One vector is turned by the same rotation once a tick. Each row is the vector after some number of ticks, and that number follows the row.
The counts run from 0 to 659.
[157 140 126 107 126 147 152  84  78 139 137 138 152 153 135  82 119 164
 132 118 142 106 153 143 144 148 108 103 102 123 119 174  77 143  71  98
 132]	54
[150 131 106 143  82 116 173 100 109  86 158 114 136 149 148  89 189  87
 118 111 145  98 147 152 127 138  99  96 160 129 110 120  93 153 146 130
 130]	488
[129 105 140 136  56 154 134 115 122 125 154 147 149 161 138 100  96 111
 139 140 115 107 182 142 159 117 130  94 110 135 140 103  87  78 150 146
 103]	504
[131 152 125 158 101 141  86 139 144 129 116  87 132 126 125 136 148  68
 117 128 142 171 144 108 135 101 108 179 137 108  98  79 134 108 171 157
 120]	10
[147 114 116 156 147 192 170 126 109 130  81 153 137 122 115 119 121 183
  97 152 134 133 141 148 131 163 138 142  68 111 148 139 121 104 118 165
 105]	137
[154 102 187 104  93  79 138 165 184 112 163 123 107  89 141 141 132  97
 109 129 147  99 141 114 114 109 137 146 164 120 100 115 143 110 156 142
 137]	96
[130 161 155 133 158 125 117 138 168 116 111  89 110 151 119 116 110 145
  47 137  86 139 112 113  86 102 113 173 157 130 147 112 137  97 130 123
 147]	160
[121 136 166 120 138 117 120 156 163 108 121  70  94 135 130 115 105 136
  62 130  77 141 116 111 101 102 129 153 189 141 148 113 155 129 151 130
 143]	167
[129 156 138 120 129 121 114 162 109 115 111  61 119 104 130 127 160  84
  93 110 133 169 152 131 109 119 118 150 179  90  64 109 143 155 117 133
 129]	245
[123 146 147 134 128 154  93 164 134 134  97  59 126  89 131 131 129 102
 102 109 138 163 157 127 101 117 103 178 148  81  73 111 146 132 120 135
 137]	238
[146 127 151 105 121  94 132 133 120 101 166  89  84 143 139 120 153 123
 115 130  95 145  94 100 165 107 151 107 193 163 155 127 136 184 155 129
 122]	181
[161  95 132 121 122 126 160 119  84  95 155 166  96 113 126 164 201 149
 133 149 149 103 113 147 159 140 169 106 120 133 123 139 103 124 102 154
  98]	118
[149 151 124 162 161 164 161 123 117 141  76 149 148 128 115 103 104 168
  75 148 126 157 133 127 130 152 139 164  74 101 145 132 125 105 126 159
 105]	143
[158 158 123 156 130 178 102  96 119 172 124 131 149 137 137 128 116 142
 164 132 161 163 120  97 169 125 102 176  58 110 132 130 105 124 121 141
 115]	216
[137 138 134 124 140 140 104 109 156 159  82 147 108 123 108  84  98 171
  79 145 100 169 120  78 132 110 140 187 130 120 150 157 153 114 148 140
 119]	377
[180 117 140 121 152 148 178 122 121 117  87 189 139 177 122 124 111 192
 114 162 148 144 124 122 150 119 128 117 109 135 145 107  95  97 109 140
 118]	358
[155  88 132 132 105 191 135 115 114 141 149 125 121 143 149 130 110 164
 194 126 135 128 117 115 191 131 115 111  99 156 170 136 105 161 139 147
 114]	202
[176 125 117 110  93 126 145  80 114 155 129 175 164 163 122  70 110 135
 131 137 157 114 169 110 173 141 123 121  91 144 121 151  96 115 126 130
 116]	284
[147 104 125 123  66 147 130 128 122 132 134 141 153 149 118 111 107  94
 122 151 141 113 193 144 171 137 144 114  92 150 123 101 112  71 148 167
  92]	508
[151 136 130 146  71 119 168  95 114  96 173 129 143 159 161  83 152 105
 134 120 123 105 148 146 134 118  99  85 153 113 131 119  66 142 145 110
 131]	491
[147 166 135 155 133 174  83 100 137 165 123 117 146 136 137 137 111 142
 146 130 151 155 121 103 132 108  87 193  71  93 124 123  99 103 114 119
 134]	222
[124 129 148 134 104 122 102 124 169 150 138 114 131  77 121 117 114 106
  83 123 137  98 159 107 121 147 136 200  94 116 106 161 162  81 141 161
 121]	306
[122 130 164 110 127 106 125 151 137 105 143  72  84 133 133 116 125 122
  87 126  74 152 112 100 141 110 150 129 203 157 147 124 158 163 159 137
 130]	174
[177 144 139 151 116 138 149 136  88 118 175  89 126 149 146 139 137 109
 163 129 126 150 103 139 181 129 133  95 110 144 158  95  85 174 145 134
 111]	418
[145 155 113 162 161 166 156 120 113 135  68 140 146 135 109 109 116 159
  65 150 124 153 132 129 127 152 138 170  77 109 143 130 131  97 122 162
 109]	144
[117 147 154 132 160 105 169 127 101  93 146 103 116  91 140 141 177 141
  69 111 130  98 109 130 119 170 150 145 140 108 101 178 154 155  95 149
 127]	549
[155 143 190 132 127  78 153 156 133 100 184 101 101  73 149 158 158 113
 100 125 131 106 107 142 102 127 145 142 138  81 106 134 117 136 119 122
 134]	324
[134 122 110 115  88 139 136  70  95 134 138 169 158 184 126  80 126 130
 129 131 135 110 168 113 186 135 127 103 113 157 125 152 102 105 116 142
 110]	281
[166 125 132 148 117 127 181 131 140 108  93 174 144 169 132 114 124 130
 110 156 145 165 130 100 165 115 139 123 129 142 145  78 128 106 178 176
 102]	581
[153 141 164 147 151 111 224 137 125  78 146 124 130 131 167 124 149 157
  98 115 141 106  96 140 113 151 117 106 142 105 130 136 111 161 121 135
 147]	560
[148 106 106  88 114 149 132 124  51 127 123 112 119 119 111 108 155 133
 133 126 142 133 172 156 162 152 149  93 139 140  88 157 109 167  83 122
 106]	43
[111 110 184 140 121 135 178 159  98  67 168 113 106 117 162 169 153 148
 116 129 106 102 121 159 125 132 156  93 155 107 127 122 117 130 115 153
 119]	335
[128 121 184 102 145 119 135 153 124 138 134 106 104  55 128 133 116 159
  85 117 126 110 135 124 113 157 160 164 119  93  99 182 158 139  95 140
 129]	540
[121 144 179 122 153 104 162 136 107 118 146 111 112  72 145 124 139 153
  83 111 124 118 116 122 121 159 162 151 134  82 106 184 150 165  95 137
 127]	546
[138 113 149  89  95 132 154 133  92  91 152 105 117 155 146 107 141 138
 136 118 115 114 155 148 128 107 110  62 200 130 104 124  85 157 100  97
 140]	262
